One vector is turned by the same rotation once a step. Each row is the vector after some number of steps, and that number follows the row.
The counts run from 0 to 1086.
[156 107 109 148 131 125 173 110 109 154 121 163 111  75 114 132 150  72
 185 118 121 106 116 112 152 146 117 142 107  78 117 153 109 141]	150
[111  63 106 128 152  92 136  97 145  97 128 132 138 107 186 161  86 129
 174 126  97 141 114 157 112 129 121 113 150 138 102 104 129 158]	967
[155 121 123 156 126 132 166 133  90 159 119 114 105 138  88 153  99  93
 109 101 124 138 122 133 141 169 164 109 149 104  88 140  93  76]	1015
[110 102 152 104 124  97 177  88  78 140 127 134 118 110 122 141  87  95
 140 129 110 155 141 150 141  95 141 139 119  79  61 138 112 134]	890
[150  97 109  99 123 114 145 154  94 104 125 158  74 110 130 113 124 113
 156 161 144 109 118 128 137 116 174 157  71 105 113 150 144 183]	1068
[121 114 129 126 167  88 155 125 133 122 123 145 104  90 162 171 139 108
 139  80 132 127  97 134 137 142 159 130 144 164  84 151  70 156]	769
[139 123 124 132 172 156 142 152 167 151 122 113  50 142  98 142 121 140
 142 114 109 152 103 157 148 148 168 116  95 136 129 142 132  67]	740
[160 137 124 163 170 143 157 120 190 149 130 132 126  91 142 192 113 150
 135 122 130 114 123 159 141 160 144  87 123 118 120 145 138 184]	845
[126 104  89 120 147 143 138 124 103 121 171  89 106 165 121 120 116 158
 172 129 116 170  80 105 119 121 146 111 105  67 120 144 148 111]	985
[133 117 154 136 129 127 139 122  61 142 110 112  94 110  99 173  94  95
  98 139  92 100 147 157 117 150 197 125 111 137  95 114 123 113]	20
[150 139 136 180 121 176 149 116 111 149 110 137 137  86 119 142  97 207
 139 133 119 115  93 150 140 121 149 153 103 125 136 150 167 103]	922
[181 117 127 158  72 148 187 115  87 142 136 153 111 128 110 110 100 110
 129  99 171 117 112 112 119 132 128 116 143  85 101 141 162 154]	394
[151 126 105  87 112 154 129 138  87 169 168 165  82 122 108 143 127 160
 151 111 141 156 132 125 147  86 180 138  97 149 123 119 151 130]	189
[144 125 144 117 167 121 157 142 123 108 142 115 143  96  80 133  53 161
  95  97 134 144 106 140 135 143 180 113 117  89  84 134 123 118]	1005
[105 101 102 148 132 127 140 112 153 185 159 102  96 140 148 190  97 109
 146 134 104 120 143 154 160 134 127 113 159 166 111  91 126  82]	420
[178 130 140 145 155 175 145 129 164 166 160 122 116  97  77 115  94 137
 165  98 153 150  97 130 146 123 148 135  86 141 151 150 161 109]	308
[134  94 139 119 155 142 144 111 121 152 142 163  78 101  89 119 118 139
 132 112  87 124 107 153 124 148 110 127 105 111 131 125 190  57]	743
[125 136 122 183 112 189 165 107 112 160 137 118  79 142 133 123 132 165
 118  96 125  79  99 140 138 126 113 136 112 101 158 113 180 105]	121
[150 141 152 125 158 130 162 157 140 109 107 152  86 106 163 111 127 112
 122  74 153  53  85 137 132 139 148 150 117 162 129 130 159 148]	757
[128 142 130 137 162 169 146 136 146 173 133 112  48 145 112 164 148 145
 136  98 107 139 124 147 153 139 176 111 105 139 144 131 131  84]	739
[138  54 112 164 121  98 165 127 129 129 141 104 116 169 136  96  89 127
 137 120 160 160 114 138 140 137 159 138 109  86 105 133  99 143]	711
[ 94 119 115 106 194 106 168 116 133 102 183  90  81  97 148 169 127 150
 127 127 110 111 128  91 140 124 159 118 134 154 109 111 123 145]	252
[127 122 129 183 134 133 159 112 181 168 118 124 118 110 156 147  99 138
 153 183 121  88 102 162 165 115 122 149 110 133 110 138 165 118]	1038
[151 129 126 104 129 130 122 143 121 170  83 168  98 133 138 167 137  91
 157  90 126 120 108 169 137 129 184 106  74 116 114 115 108 157]	463
[134  94  80 145  98 139 137 112  91 121 115 120  99 147 199 139 142 132
 189 122 130 108 108 164 123 114 130 134 101 134 158 122 147 164]	355
[140 118 174 143 136 145 174 107  98 173 147 106 110 137 141  89 132 175
 130 121 132 101 124 131 150  94 148 164  82 113 130  90 178 110]	4
[126  66  95 127 156 117 124 136 129 116 193 111  91 106 141 141  85 121
 160 135 130 112 134 147 145 140 119 141 113 145 163  92 163 100]	430
[155  63 118 149 128 105 188 107 139 164 147 114 106 163 131 107 117 129
 131 120 173 164 133 121 148 131 156 125 106  85 101 128  93 155]	710
[121  82 125 121 101  90 133  76  84 164 123 162 106 113 144 146 130 104
 145 100 145 123  75 158  73 127 113 102  97 112 117 126 140 107]	470
[161 110 102 102 162 102 141 142 141 146 137 174  94  84 105 147 108  54
 160 135 124 105 125 145 160 142 128 119 113 105  90 134 128 139]	148
[137 107 107 122 144 130 167 122 136 161 176 101  56 118 123 137 131 118
 157 168 148  90 160 130 168 102 139 140  80 135 150 122 157 145]	433
[138  71 120 124 126 150 145 106  98 146 144 141  59 136 123 100 157 147
 116  82 138 111 127 133 154 112 159 157  77 155 146 108 135 166]	630
[159 105 159 142 176 136 120 127  93 135 132 136  99 146 150 134 159 154
  89  94 102 104 106 156 128 160 180 114 135 129  91 118 123 169]	642
[160 115 110 143 130 149 158 108 164 143  68 149 105 136 157 137 149 138
 170  67 111 144  75 155 113 135 126  95 124 151 122 119 128 121]	660
[171 174 110 137 142 158 182 138 135 109 120  98 130 112 158 126 103 144
 177 146 148  97  82 107 138 105 129 122 124 125 125 138 194 134]	678
[166 122 129 150 134 157 128 145 112 178 147  97 135 160 142 173 121 154
 147  88 107 169 152 158 138 154 180  82 145 111 129  98 120 126]	104
[122 114 139 140 134 154 142 126 117 162 164 158  53 101 121 143 153 132
 145  81 131  93 109 106 108 146 151 131  88 155 167 110 162 124]	747
[166 111 104 132 180 118 170 113 150 119  90 117 158 104 171 148 145 157
 167 135 112 132 105 139 162 140 147 117 117 105 101 144 104 177]	963
[151 143 131 150 146 149 107 133  80 147 155  95 116 144 139 164  96 166
 101 137 122 114  85 200 138 137 155 121 143 136 120 144 158  88]	918
[148 109 105  86 139 109 165 132 127 138 106 142 121 109 104 121 101  98
 181 132 117 116 128 112 145 105 154 118  64  66  97  82 142 146]	266
[ 99 123 132 109 150 140 177 124 110 116 117 119  81 145 161 133 149 130
 155  58  88 118 141  98 156 121 162 139 139 127  98  80 109 125]	260
[141 109 120 156 112 137 154 130 111 151 176 103  60 150 105 156  92 146
 120 168 134 139 132 150 109 154 134  96 131 115 131 143 181  81]	117
[136  86 109 149 146 166 147 104 175 148  98 110 109 161 145 130 124 153
 181 106  95 163 112 144 122 135 144 102  83 107 144  88 143 139]	543
